Some points, one per row:
ndarray[34 7 18 22 -41 9 -39 29 27 -8 42 37 -49 38 -20 68]
ndarray[17 -58 44 29 -39 35 33 -47 4 -7 65 29 22 -17 -5 5]
ndarray[-41 33 -17 -37 27 -12 3 52 -9 -29 -27 3 -3 29 -23 -15]
ndarray[27 25 -24 -14 25 -26 -20 6 17 -1 -2 -10 -14 20 9 3]
ndarray[-57 6 -1 17 22 -1 12 -35 -37 20 -65 -45 41 -45 9 -85]
ndarray[-11 2 -5 7 -3 9 -17 -27 -10 12 -12 -7 33 -25 5 -19]
ndarray[5 17 -21 -12 5 -13 -12 47 32 -24 18 2 -23 31 -32 26]
ndarray[-27 26 -39 -38 10 -15 -15 36 -24 -7 -21 -36 -14 10 7 26]
ndarray[-16 20 -28 10 26 -25 -16 20 -3 4 39 0 4 17 16 1]
ndarray[3 -12 23 -5 -20 -12 -6 4 6 21 0 54 33 20 -9 12]
ndarray[3 -7 -15 23 0 6 -5 -1 11 -1 0 -1 4 -21 6 5]
ndarray[-46 26 -58 -2 -1 -7 20 3 -20 -22 -25 -25 5 -29 -18 -61]
ndarray[-14 0 -13 -17 32 11 5 -26 -12 -8 -25 -7 6 -13 11 -17]
ndarray[-22 33 -36 -25 19 13 -11 -8 -15 -2 -38 -38 -13 -7 -16 -34]
ndarray[-41 34 -30 -7 22 2 -15 0 -10 -22 -47 -41 20 -28 5 -30]
ndarray[-16 66 -53 -31 34 -46 -11 48 9 -24 0 -18 -29 25 -22 5]
ndarray[18 -40 61 22 -47 41 -1 -7 0 0 26 61 -27 8 -4 24]
Then 12 other points, each followed by its number:
ndarray[81 -41 43 12 -38 -46 2 57 42 -6 103 68 -44 49 28 87] 0
ndarray[60 -11 18 10 -49 -8 -25 40 28 4 59 57 -60 44 8 56] 1
ndarray[-40 11 -13 -10 6 29 7 -50 -26 13 -74 -43 68 -63 31 -85] 2
ndarray[18 -68 18 -4 -25 18 -8 -3 67 12 52 28 -42 12 -16 69] 3
ndarray[43 -30 42 4 -44 -19 11 30 16 -10 67 40 -12 15 8 53] 4
ndarray[22 39 -11 -9 33 -33 9 21 -16 5 10 -4 -9 4 -15 -23] 5
ndarray[-24 -17 10 7 -8 19 7 -24 15 -10 -17 43 24 -21 6 -14] 6
ndarray[18 -36 16 15 -1 6 5 -18 1 12 9 21 26 -21 13 -8] 7
ndarray[-7 -67 28 6 3 22 0 -26 -14 12 -3 -7 45 -79 15 -45] 8
ndarray[-27 -9 -10 52 -25 58 23 -105 2 -7 -81 -22 102
        -110 55 -103] 9
ndarray[3 15 2 -28 -21 -27 -29 1 -6 -4 35 0 -9 10 -16 20] 10
ndarray[9 19 -19 -41 -14 -35 -9 55 27 10 45 35 -22 50 -4 55] 11
Which of these numbered points is nearest to each point below by angle, seen from the average point of the first points? Its number follows each.
ndarray[1 -11 7 13 2 3 13 -2 7 13 3 8 14 -1 7 2] > 7
ndarray[32 1 46 33 -24 -30 5 14 31 23 87 58 -28 45 -21 72] > 0
ndarray[33 -1 11 11 -21 7 22 11 6 10 8 34 -7 -3 -21 40] > 4
ndarray[14 -20 7 2 -6 6 -3 11 22 18 16 17 -5 10 -21 40] > 3
ndarray[-64 43 -26 -29 16 14 12 -16 -24 -16 -80 -73 14 -60 -7 -56] > 2
ndarray[-7 31 -12 -31 -17 22 -27 -14 -27 -27 13 -24 9 13 -11 15] > 10
ndarray[-4 -44 27 -2 -8 25 7 -52 -21 24 -11 -1 42 -51 22 -52] > 8
ndarray[5 -27 21 12 -13 6 4 -9 1 6 15 10 8 -7 8 4] > 7
ndarray[-23 17 -12 -31 12 -2 -18 12 -6 -22 1 4 -11 -3 -18 19] > 10
ndarray[17 4 0 19 -13 -7 -3 22 15 9 26 9 -32 14 -5 23] > 1
ndarray[31 -34 10 7 -8 11 2 -7 9 17 7 15 2 -9 8 9] > 7
ndarray[2 47 -28 -19 -14 -39 16 20 23 8 20 9 -34 14 -6 51] > 11
ndarray[1 -2 6 -8 -15 16 -1 14 6 13 9 19 -4 2 9 -4] > 4
ndarray[-41 54 -41 -1 36 1 -8 -4 -14 -17 -42 -51 7 -14 -9 -51] > 2
ndarray[20 43 -42 -7 1 -2 4 18 -2 -26 -12 -15 -12 14 26 -11] > 5
